Each row has a name. Each question is about the rows just above it. Places in a row count from 1.

[-2.84 -7.57  3.38 -8.31  6.11  4.03 -5.42  1.14 -6.81  3.16  4.11  5.80
  6.96 -2.34  0.83 -0.47  3.59 -5.64 -7.11  3.78  5.39  4.63] = bako
[-2.84 -7.57  1.89 -8.31  6.11  3.38 -5.42  1.14 -6.81  3.16  4.11  5.80
  6.96 -2.34  5.45 -0.47  3.59 -5.64 -7.11  3.78  5.39  4.63] = sus
[ 6.80  1.33 -6.58  0.41  6.10  6.48  3.69  0.38 -4.60 -9.07  3.17  5.79
  2.15 -4.76  1.48  6.41 -5.93 -7.08 -1.26 -0.42  4.45  3.83] = lesu
One entry of sus was changed: [-2.84 -7.57  1.89 -8.31  6.11  3.38 -5.42  1.14 -6.81  3.16  4.11  5.80
  6.96 -2.34  5.45 -0.47  3.59 -5.64 -7.12  3.78  5.39  4.63]. Where, and from what?	19, [-7.11]
Whose row is [ 6.80  1.33 -6.58  0.41  6.10  6.48  3.69  0.38 -4.60 -9.07  3.17  5.79
  2.15 -4.76  1.48  6.41 -5.93 -7.08 -1.26 -0.42  4.45  3.83]?	lesu
One entry of sus was changed: [-2.84 -7.57  1.89 -8.31  6.11  3.38 -5.42  1.14 -6.80  3.16  4.11  5.80
  6.96 -2.34  5.45 -0.47  3.59 -5.64 -7.11  3.78  5.39  4.63]. Where, and from what?	9, [-6.81]
Changed lesu: [ 6.80  1.33 -6.58  0.41  6.10  6.48  3.69  0.38 -4.60 -9.07  3.17  5.79
  2.15 -4.76  1.48  6.41 -5.93 -7.08 -1.27 -0.42  4.45  3.83]. Place and old value:	19, [-1.26]
One entry of sus was changed: [-2.84 -7.57  1.89 -8.31  6.11  3.38 -5.42  1.14 -6.81  3.16  4.11  5.80
  6.96 -2.34  5.45 -0.47  3.59 -5.64 -7.11  3.78  5.38  4.63]. Where, and from what?	21, [5.39]

[ 2.88 -1.28 -0.18 -1.76 -1.20  2.79  0.00  1.57 -0.67 -0.53] = Lis
[ 0.37 -2.80 -0.24  0.00  0.75 -0.61 -0.16  0.71  2.23 -1.01] = dop
[ 3.20  0.84  1.11  0.64  2.79  1.80  2.25 -0.77  1.97 -2.27] = Geneb
[ 3.20  0.84  1.11  0.64  2.79  1.80  2.25 -0.77  1.97 -1.52] = sus
[-1.23  4.57 -1.10  0.00 -3.28 -0.32  0.76 -2.55 -0.40  1.55] = lesu
Table of tags by key:
[-0.18] -> k_438
[-0.23] -> k_702
[-0.17] -> k_905
[0.00] -> k_404
[-0.24] -> k_178
[-0.01] -> k_591
Look up the entry of Lis at place 3 in the table:	k_438
Changed dop: [ 0.38 -2.80 -0.24  0.00  0.75 -0.61 -0.16  0.71  2.23 -1.01]. Place and old value:	1, [0.37]
Whose row is [ 2.88 -1.28 -0.18 -1.76 -1.20  2.79  0.00  1.57 -0.67 -0.53]?	Lis

[-2.85  9.00 -3.33 -2.70  2.65  2.10]  Zun
[-2.33  9.00 -3.33 -2.70  2.65  2.10]  bako
[ 1.14 -6.28  2.87  2.59 -0.43 -1.92]  Non
[ 1.14 -6.28  2.87  0.26 -0.43 -1.92]  sus
Among the named rows, does one hold [ 9.01 -3.33 -2.70  2.65] next to each other, in this order?	no
tags:
[-1.93] -> k_46
[2.10] -> k_110
[-1.92] -> k_114
[-1.91] -> k_816
[2.11] -> k_821
[-0.42] -> k_904
[-0.43] -> k_83
The tag of sus, keyed by place 6:	k_114

[ 0.72 -1.03  6.41 -0.85 -1.50  2.30 -0.31 -1.57  0.26  3.74] = sus
[ 2.46 -1.59  0.04  0.51  0.38  1.39 -0.64 -0.69 -1.23  5.29] = ded
[-1.24  1.38 -4.16  0.85  0.64  3.23 -0.66  2.42  0.28 -2.84] = bako
[ 1.46 -0.84 -2.96  0.00  1.37  1.96  0.58 -1.12 -1.76  4.22] = Geneb
[-1.43 -0.70 -1.31 -1.99 -0.26 -2.88 -0.71 -1.15  1.32  4.90] = Lodiz
[ 2.03  0.02 -5.13 -1.96 -1.49  1.75  0.10  3.10  0.50 -3.67] = far
[-1.64 -0.50 -8.07 -2.13  0.21  2.71  1.78  2.41  0.80 -2.50] = Lis
[-0.25 -1.04  5.15 -1.55 -1.22 -3.30 -2.16  4.53 -2.06  0.34] = dop
[-2.13  0.92 -4.77  1.22  1.02 -3.19 -0.09  2.51  0.75  1.77] = Zun
Table of tags by key:
[0.80] -> k_180
[-1.64] -> k_992
[2.71] -> k_271
[-2.88] -> k_94
Look up the entry of Lis at place 6 in the table:	k_271
The one value in Lis and Zun:	[-2.13]
Whose row is [-0.25 -1.04  5.15 -1.55 -1.22 -3.30 -2.16  4.53 -2.06  0.34]?	dop

[-3.48 -2.04  1.32 -6.53 -1.02 -0.43 -3.04 -1.51  3.99  2.35] -> Non
[ 0.20  1.23 -3.54 -0.50  0.60 -2.80 -0.67  3.36  1.03 -0.43] -> sus
[ 0.43  5.57 -1.75 -3.99 -7.05  3.17 -2.35 -0.99  0.88  1.44] -> Zun
tags:
[0.88] -> k_111
[-1.74] -> k_238
[1.32] -> k_191
[-1.75] -> k_231
[-3.54] -> k_504
Join Zun by its entry at place 3:	k_231
Among the named rows, does one hold [-6.53  1.32] next to each other, in this order?	no
Among the named rows, does one hold [ 5.57 -1.75 -3.99 -7.05  3.17] next to each other, in this order?	yes

[ 0.31  0.99  1.71  1.54 -0.70 -1.31  0.25  0.64 -3.93 -1.32  0.56  6.67
 -4.04  2.83  2.33 -4.24 -1.88  2.14  1.43 -1.22  0.20 -0.37 -5.40 -3.13
 -2.91  1.49 -1.04 -0.17 -0.86 -0.78 -3.62  2.21 -1.59 -3.26  1.19  0.08
  1.89] = Lodiz
[-7.70  1.98 -4.48  3.90  6.48 -4.49  3.49  0.52  3.84 -0.51  0.66  6.52
  3.18 -6.00 -0.70  5.77  5.84  3.82 -2.07 -1.19  0.41  2.46 -9.16  4.23
 -0.45  0.50  6.57  3.75 -1.25  0.78  1.42  2.57 -0.37 -0.16  3.38 -1.53
 -1.89] = far
[-2.15  1.11 -0.20 -0.18  3.33  1.11  0.30  1.11 -2.33  2.44  5.84 -2.71
  0.38 -1.02  0.43 -6.52  1.98 -1.50 -3.45  2.28  1.05 -4.13 -1.07  0.97
 -0.54  1.40  1.53  1.20 -2.43 -1.67  0.27  1.41 -0.79 -2.56 -2.62  4.30
  2.48] = Lis
[-0.05  0.72  0.86  0.79 -0.19 -0.06  0.56  0.51 -2.69 -0.08  0.94  3.87
 -2.57  1.97  1.26 -3.29 -0.47  0.95  0.35 -0.30  0.34 -1.13 -3.27 -1.37
 -1.91  0.72 -0.25 -0.03 -0.88 -0.59 -2.09  1.50 -0.83 -2.16  0.30  0.92
  1.12] = Geneb
[ 4.39  1.84  5.42  0.93  1.26  1.46  0.52  3.04 -3.48  0.72 -1.91 -0.72
  1.37 -4.33  0.65  1.55  0.05  1.04 -1.13 -0.47 -1.18  1.65 -4.53  0.16
  0.62 -3.82 -0.19 -3.19  1.17 -1.05  2.42 -1.08  0.59 -0.62 -1.50  3.44
 -1.11] = sus
[ 3.30  1.31  4.04  0.71  0.96  1.06  0.37  2.13 -2.49  0.51 -1.21 -0.50
  0.99 -3.16  0.61  1.21  0.06  0.74 -0.79 -0.33 -0.87  1.35 -3.35  0.08
  0.43 -2.76 -0.15 -2.40  0.88 -0.79  1.76 -0.76  0.44 -0.41 -1.37  2.51
 -0.85] = bako
[-2.90  1.22 -2.24  0.56  0.03 -0.01 -3.10  1.47 -0.81 -1.89 -3.21  0.49
 -1.10 -2.08 -1.85 -0.39 -2.16 -4.17  0.23 -0.51 -1.04 -2.86 -0.13  0.89
 -1.58 -0.48 -2.23  1.74 -0.60 -0.08 -0.28  0.09 -0.29  1.30  1.59  1.23
  0.16] = lesu
Changed bako: [ 3.30  1.31  4.04  0.71  0.96  1.06  0.37  2.13 -2.49  0.51 -1.21 -0.50
  0.99 -3.16  0.61  1.21  0.06  0.74 -0.79 -0.33 -0.87  1.35 -3.34  0.08
  0.43 -2.76 -0.15 -2.40  0.88 -0.79  1.76 -0.76  0.44 -0.41 -1.37  2.51
 -0.85]. Place and old value:	23, [-3.35]
Shared by lesu and sus:	[0.16]

[ 7.80  3.07  7.30 -5.74 -2.03  7.86 -3.68  2.03 -3.17] -> Geneb
[ 7.80  3.07  7.30 -5.74 -2.03  7.86 -3.68  2.31  5.11] -> lesu
[-1.08 -4.04  0.94  6.28 -5.84 -1.45 -2.87 -8.55  1.44] -> Zun
key -> tag
[-3.16] -> k_620
[-4.05] -> k_789
[-4.04] -> k_548
[-3.17] -> k_743
[1.43] -> k_207
[1.44] -> k_357
Join Zun by its entry at place 9:	k_357
Is [-1.45 -2.87 -8.54  1.44] printed in one of the named rows, side by side and in this order?	no
One entry of Zun was changed: [-1.08 -4.04  0.94  6.28 -5.84 -1.44 -2.87 -8.55  1.44]. Where, and from what?	6, [-1.45]
Is [ 7.79  3.07  7.30 -5.74] printed in one of the named rows, side by side and in this order?	no
Does one of the named rows hold [7.80 3.07 7.30] side by side, in this order?	yes

